In the rows, 128 means zero.
Turns, then the turns between two rows, first turn first; the first pair answered:
H:
[123 125 126 106 123 113 132 134 119 123] => [122 122 123 108 127 115 135 132 121 126]
[119 102 124 108 124 145 116 114 108 157] => [118 102 125 114 135 134 119 113 111 161]
[160 143  99 169 135 134 153  98 184 172] => [160 165 110 170 126 118 132 100 183 174]
K:
[134 117 156  71 119 119  66 142  80 111] => [120  76 149  97 193 104 107 131  88 129]
[134 157 115 172 121 149 166 119 153 137] => [139 183 130 155  92 138 129 127 142 131]
[116  82 120 151 213  92 165 123 127 149] => [143  91  84 138 111 188 203 124 143 119]
[125 117 137  76 136 110  87 130  79 127] => [118  84 123  94 175 114 129 122  89 138]
T:
[112 104 137 145 180 103 126 126 137 144] => [114 113 122 166 160 123 153 124 156 149]
[123  72 120  87 131 160 136 135 105 110] => [120  67 118  93 141 159 145 132 107 113]
[141 128 131 180 106 131 167 113 163 144] => [150 144 132 160  70 142 146 117 156 129]
N:
[129 155 125 126 119 103 121 117 123 121] => [127 152 121 142 124 103 135 116 132 130]
[132 106 125 119 138 139 121 126 129 132] => [134 114 130 113 128 137 109 129 125 127]
[143  88 100 120 125 146 154 159 111 114] => [144 101 106 108 110 143 131 162 102 107]
[128 181 161 139 110  92  84 140 135 132] => [124 175 148 178 132  94 127 134 162 152]

Between the rows of a pair lie two turns.
[122  96 121 129 156 145 147 114 119 125] => [129 113 112 132 119 165 153 119 129 119]  T, T
[116 158 142 152 144  83 119 136 144 145] => [129 149 110 154  99 146 163 135 158 130]  K, K
[131 155 116 148 103 149 145 135 145 140] => [124 161 143 132 131 104  97 140 122 142]  T, K
[119  90 132 194 178 126 138 124 140 156] => [135  61 114 144 128 194 146 124 118 120]  N, K
[122  96 111 122 151 123 113 128 119 129] => [126 135 120 124 112 118  85 135 123 128]  N, N
[ 93 148 135 187 158  81 112 129 143 135] => [ 98 130 116 200 158 109 151 123 156 135]  N, T
[141 180 119 120 151  95 111 107 118 162] => [141 127 105 106 180 116 146  98 109 157]  K, N
[121 134 122 118  80 167 120 113 126 111] => [111 162 144 130 100 118  86 117 124 124]  N, K
[123  71 109 141 166 142 173 121 129 133] => [132  66 107 107 132 166 160 125 110 109]  T, N
[115 131 128 167 123 163 169  95 158 151] => [120 121 126 149 109 178 168  93 149 139]  T, N
[113  68 142 122 139 160 146 139 129 128] => [120  78 143 104 114 167 127 142 121 118]  T, N
[137 132 168  82  91 110  76 131  86  99] => [131  90 163  74 134 108  94 126  74  99]  H, K
[124  92 127 137 171 109 153 131 123 153] => [141 112 111 111  88 169 152 135 124 127]  K, T
[136 144 123 148 107 124 142 125 154 125] => [137 147 134 122  99 114 109 129 135 113]  T, T
[132 152 102 116 116 149 102 121 132 121] => [120 148 110 127 161 114  99 118 130 134]  K, T
[140 138 100 145  92 181 171 121 149 128] => [129  80 104 125 162 163 177 114 123 129]  H, N
[133 128 144 122 109 117 113 137 101 109] => [129  96 133 133 145 116 143 129 106 118]  T, K
[167 162 100 117 129 151 128 114 116 104] => [166 173 107 122 129 141 119 115 119 109]  T, N
[136 130 153 123 141 107  97 133 118 127] => [137 111 146 121 159 111 112 128 117 130]  H, K
[135 182 146 132 120  87  87 142 127 132] => [131 150 116 175 159 103 161 128 157 151]  K, T
[125  84 122 106 149 141 143 118 130 127] => [122 127 147 121 152  91 102 126 135 144]  H, H
[ 88  95 143  48 151  98 108 144 103 120] => [ 83  81 113 114 181 111 184 131 150 149]  T, T
[129 119 123 113 116 151 140 123 114 117] => [126 139 141 112 123 122 111 126 109 121]  N, K
[122 130 136 153 142 124 126 144 150 163] => [130 108 122 136 122 161 146 142 147 148]  N, K
[132 141 122 144  84 141 130 126 145 134] => [132 149 135 131  84 125 103 129 130 133]  H, K
[ 93 183 138 145 143  82 120 132 139 136] => [ 95 174 123 163 143 101 157 127 159 140]  N, T
[124  51 123  93 201 140 173  97 110 138] => [134  53 126  53 156 165 148 103  89 110]  T, N
[136  77 114  65  89 179 143 129 102  89] => [102  75 137 131 208  79 151 122 124 146]  H, H
[153 109 109 121  91 190 172 121 113 119] => [141  70 124  99 154 157 156 116  88 121]  H, N
[128 126 104 140 151 145 173 115 149 123] => [138 152 111 114  97 161 141 124 137 102]  T, T
[146  91 126  91 118 140 112 132  91  91] => [144 110 135  92 111 128  93 138  89  92]  H, N
[126 149 134 181 140 132 140 121 175 174] => [136 176 143 148  83 148 104 133 159 150]  T, T
[115  68 105 122 119 171 137 117 113 136] => [107  71 127 108 147 127  99 120  95 142]  H, N
[126 187 124 122  91 120 112 131 139 114] => [127 119  92 120 122 161 175 118 140 108]  H, H
[140 138 117 120 102 150 131 111 110 103] => [137 114 117 113 131 145 139 107 100 103]  T, H
[127 142 130 128 105 128 123 129 133 123] => [125 125 123 142 129 132 148 125 140 130]  N, N
[114 153 114 178 104 154 159 132 159 141] => [119 150 114 136  71 179 136 136 135 115]  N, K
[126 112 108 133  86 172 155 124 135  96] => [119 105 130  95 100 146 106 130 101  84]  T, T
[121 111 112 143 105 131 163 151 146 148] => [116 138 137 129 106  90 110 157 131 153]  K, K
[133 135 125 128  93 143 104 142 134 126] => [133 109 117 117 102 155 113 141 125 117]  H, T
[140 116 135 122 150 106 163 121 118 138] => [145 106 131 110 143 121 164 121 110 129]  T, N
[141 142 129 124 123 110  98 139 114 132] => [137 124 114 151 152 116 138 130 134 146]  K, T
[123 147 143 134 142  89  99 141 123 136] => [128 128 111 161 139 130 162 133 150 142]  K, T
[112 106 106  95  71 178 139 129 117  94] => [ 84  97 144 107 174  81 102 123 101 124]  K, K
[143 131 128 111 118 142 109 139 118 111] => [142 120 128 109 128 139 111 137 114 108]  H, K
[130 159 134 118 115 122  86 125  95 139] => [131 125 127  96 129 138  98 122  80 129]  H, T
[137 126 141 105 156 130 133 121 120 137] => [144 129 139  96 136 145 133 121 118 128]  K, N
[103 134 146 167 160 101 136 126 136 100] => [116 139 128 162 109 151 155 127 142  87]  K, T
[135  90 124  94 152 146 157 127  99 118] => [145 119 125  85 101 162 140 134 100 108]  T, K
[128 153 131 130 137  77  93 137 114 143] => [127 158 120 157 142  81 120 135 134 155]  N, T
[113 110 143 139 179  91 119 127 132 143] => [126 145 145 103  93 122  82 136 116 114]  H, H
[109  77  89  86 113 193 120 126 121 133] => [111  93  84  96  93 199 123 129 131 133]  H, K
[110 131  98 164 162 117 176 115 136 116] => [113 114  92 142 157 139 179 115 120 102]  N, T
[112  98 112 121 162 126 150 125 134 138] => [113  93 115 110 158 127 141 124 125 132]  N, T
[122 102 122  86 141 121 122 142  91 121] => [133 113 115  85 107 142 125 146  97 115]  N, H
[132  70 153 124 162  80 112 121 159 156] => [150  89 121 139  85 151 157 121 189 145]  T, K
[133 107  87 150  98 167 172 120 131 130] => [137 139  97 152  68 159 149 126 133 127]  H, K
[141 121 119 100  99 158 124 124 116 100] => [130 151 147 113 121 103  87 128 117 118]  N, K
[131 200 155 120  78  94  74 143 126 129] => [129 209 143 162  85  96 107 138 154 145]  N, T
[140 108 128  95 155 135 120 141  86 117] => [145 134 132  90 122 140 104 146  89 113]  K, N
[133 145 133 118 108 113 114 137 117 115] => [129 111 116 136 145 119 158 129 129 126]  K, K
[130  80 104 111 156 152 184 111 131 126] => [136 112  96 130 117 168 190 113 154 129]  H, K
[120 102 142 124 170 122 131 117 117 136] => [118 135 146 149 159 108 125 124 136 150]  T, H
[161 149 109 152  78 179 181 145 184 120] => [149  67 108 129 161 170 203 132 158 119]  H, N
[122 136 136 141 130 118 135 135 134 137] => [122 117 129 136 136 130 146 131 130 136]  K, N
[ 95 105 127 124 152 161 142 129 133 134] => [ 91 120 132 142 157 146 143 129 145 144]  T, H
[125 141 115 103 103 152 130 123 122 113] => [118 168 132 126 116 114 112 125 131 129]  K, N
[136  96  77 158 155 187 218 127 163 125] => [134 163  90 200 133 154 196 135 191 148]  H, T
